Read these off the row that follows.
1) Report the entry just right of -51.
2) Report the last entry.
3) Report the entry just left of 40.
4) Report the entry just left of 10.
5) Report the third entry from the right.
6) Report the largest entry.
[ 28  52  12 -51  27 -11  15  32  -3  40  47  36  10   7  42 -26]
1) 27
2) -26
3) -3
4) 36
5) 7
6) 52

B =
[[-28   8  15 -17  38  -3 -28 -23 -30  22  15]
 [ -5  11  17  -5   6 -13 -13  -8 -19  11  22]
 [ 12  15  22   0  -1 -27 -13 -23 -21  31  36]
 [-20   4   7 -14  28   2 -21 -16 -22  18  10]
 [ -4  10   2 -19   4   6  -8  -8 -12   6  13]
 [-17  13  23 -12  19 -13 -24 -12 -32  18  30]
 [  1  21  45 -11   2 -24  -3 -35 -21  40  40]
 [ 20  20  24  -5  -5 -28  -8 -26 -18  27  43]
 [ -7  23  46 -18  11 -13 -11 -37 -36  41  42]
 [  1  16  36 -12   9 -11  -1 -34 -24  34  32]
 [  1  13  22 -10   0 -13  -1 -11  -5  13  24]
 [ 18  32  21  -8  -8 -29 -24 -33 -25  30  47]
 [  9   8  19   4  10 -10  -8 -28 -37  26  26]
 [  8  14  23  -9  -7 -17  -1 -22  -3  30  26]]
The first entry in reading order -> -28
Which number is the entry just left of the largest entry?
Answer: 30
Which number is the maximum?
Answer: 47
The top-right entry: 15
The last entry, reading row by row -> 26
Which number is the entry just right of -16?
Answer: -22
Which number is the 2nd largest entry?
Answer: 46
Which number is the third entry on the diagonal from the top-right corner?
Answer: -21
Which number is the largest entry in the last row?
Answer: 30
Which number is the entry directly below the largest entry?
Answer: 26
The first entry of the largest entry's row -> 18
Which number is the smallest entry in the last column?
Answer: 10
Which number is the entry just right of -29?
Answer: -24
The entry just right of -34: -24
The third entry on the main diagonal is 22
Which number is the third largest entry?
Answer: 45
The entry directly below -30 is -19
Which number is the entry directly below 45?
Answer: 24
The second entry on the diagonal from the top-right corner is 11
The bottom-left entry: 8
Which number is the 3rd entry, reading row by row?
Answer: 15
Which number is the 4th entry, reading row by row?
Answer: -17
Which number is the 3rd entry from the end, reading row by row?
Answer: -3
The smallest entry in the first row: -30
The 2nd entry, reading row by row: 8

[[-33, -6, -22, -4, 32, 41, -6],
 [-10, -22, -18, -24, 21, 23, -27],
 [7, -16, -17, -41, 12, 16, -32],
 [9, -23, -32, -34, 23, 13, -44],
 [-7, -9, -19, -12, 23, 21, -19]]
Counting starts at 0.
What is the entry at row 0, column 2? -22
What is the minimum? -44
The top-left entry is -33
What is the top-right entry? -6
What is the entry in row 0 and column 1? -6
The entry at row 2, column 0: 7
The bottom-left entry: -7
What is the entry in the bottom-right corner? -19
What is the entry just right of the centre entry? 12
What is the entry just left of the largest entry? 32
The entry just right of -12: 23
The entry directly below the centre entry is -34
The entry at row 2, column 2 -> -17
What is the largest entry? 41
What is the entry directly below -34? -12
The entry in row 2 and column 1 -> -16
What is the entry just left of -23? 9
The entry at the centre -> -41
The entry at row 1, column 2: -18
The entry in row 1 and column 0: -10

Read these off the row that follows.
1) Which number is the third entry?
2) Which number is the 4th entry?
3) Which number is the 2nd entry from the right?
4) Which number is the entry just right of the largest entry?
[  3 -33   1   0  41 -45  -1   4   4   0]
1) 1
2) 0
3) 4
4) -45

[ -4  21  11 -17 -42  -3  -9]
Find the entry just left of -9.
Answer: -3
Find the last entry.
Answer: -9
Find the 4th entry.
Answer: -17

m =
[[  9   0   6   9  -6  -3]
 [  7  -1  -6  -4 -16   9]
 [-11   0   0 -23  12   0]
 [ -4   2  -6  18 -14   8]
 [ -8  -3  -2 -35  11  -6]
 [  0  -2   5   3 -13  -2]
 [  3   0   3  -9  14  -5]
 [ 13  -4   3   0  -5  -5]
 [ 11  -1   3  11 -18   1]
 [ 20   3   6  51  -6   0]
 [ -6   4  -4  24  -9   5]
 [ 13   0  -9   0   5   5]
 [-18   2  -3 -20  31  -2]
 [ 17   4 -11  10   8   2]
 [  0  -4   3 -21  17  -9]]
Give the largest entry in the last row.
A: 17
The second entry on the main diagonal is -1
The largest entry in the first column: 20
The second entry in reading order -> 0
The entry in the top-right corner is -3
Give the entry directly above the smallest entry.
A: 18
The bottom-right entry is -9
The minimum is -35
Give the 4th entry from the end, reading row by row.
A: 3
Give the top-left entry.
A: 9
Give the entry in the bottom-left corner.
A: 0
Give the entry just left of 24.
A: -4
Give the last entry of the smallest entry's row.
A: -6
The fourth entry, reading row by row is 9
The bottom entry of the column that holds the smallest entry: -21
The maximum: 51
The 3rd largest entry: 24
Give the 5th-last entry, reading row by row.
A: -4
The second largest entry: 31
The third entry on the diagonal from the top-right corner -> -23
The first entry in the row that holds the smallest entry is -8
Give the entry just right of -8.
A: -3
Give the entry just left of the largest entry.
A: 6
The entry directly above -16 is -6
Give the entry directly above the largest entry.
A: 11
Give the 3rd entry in reading order.
A: 6
Give the 3rd entry on the main diagonal.
A: 0
Give the entry just left of the smallest entry.
A: -2

grid = [ 11 -27   5  22   9 -39 -15   5 -20  -7  12]
The 1st entry from the left is 11
The entry just left of 22?
Answer: 5
The second largest entry?
Answer: 12
The maximum?
Answer: 22
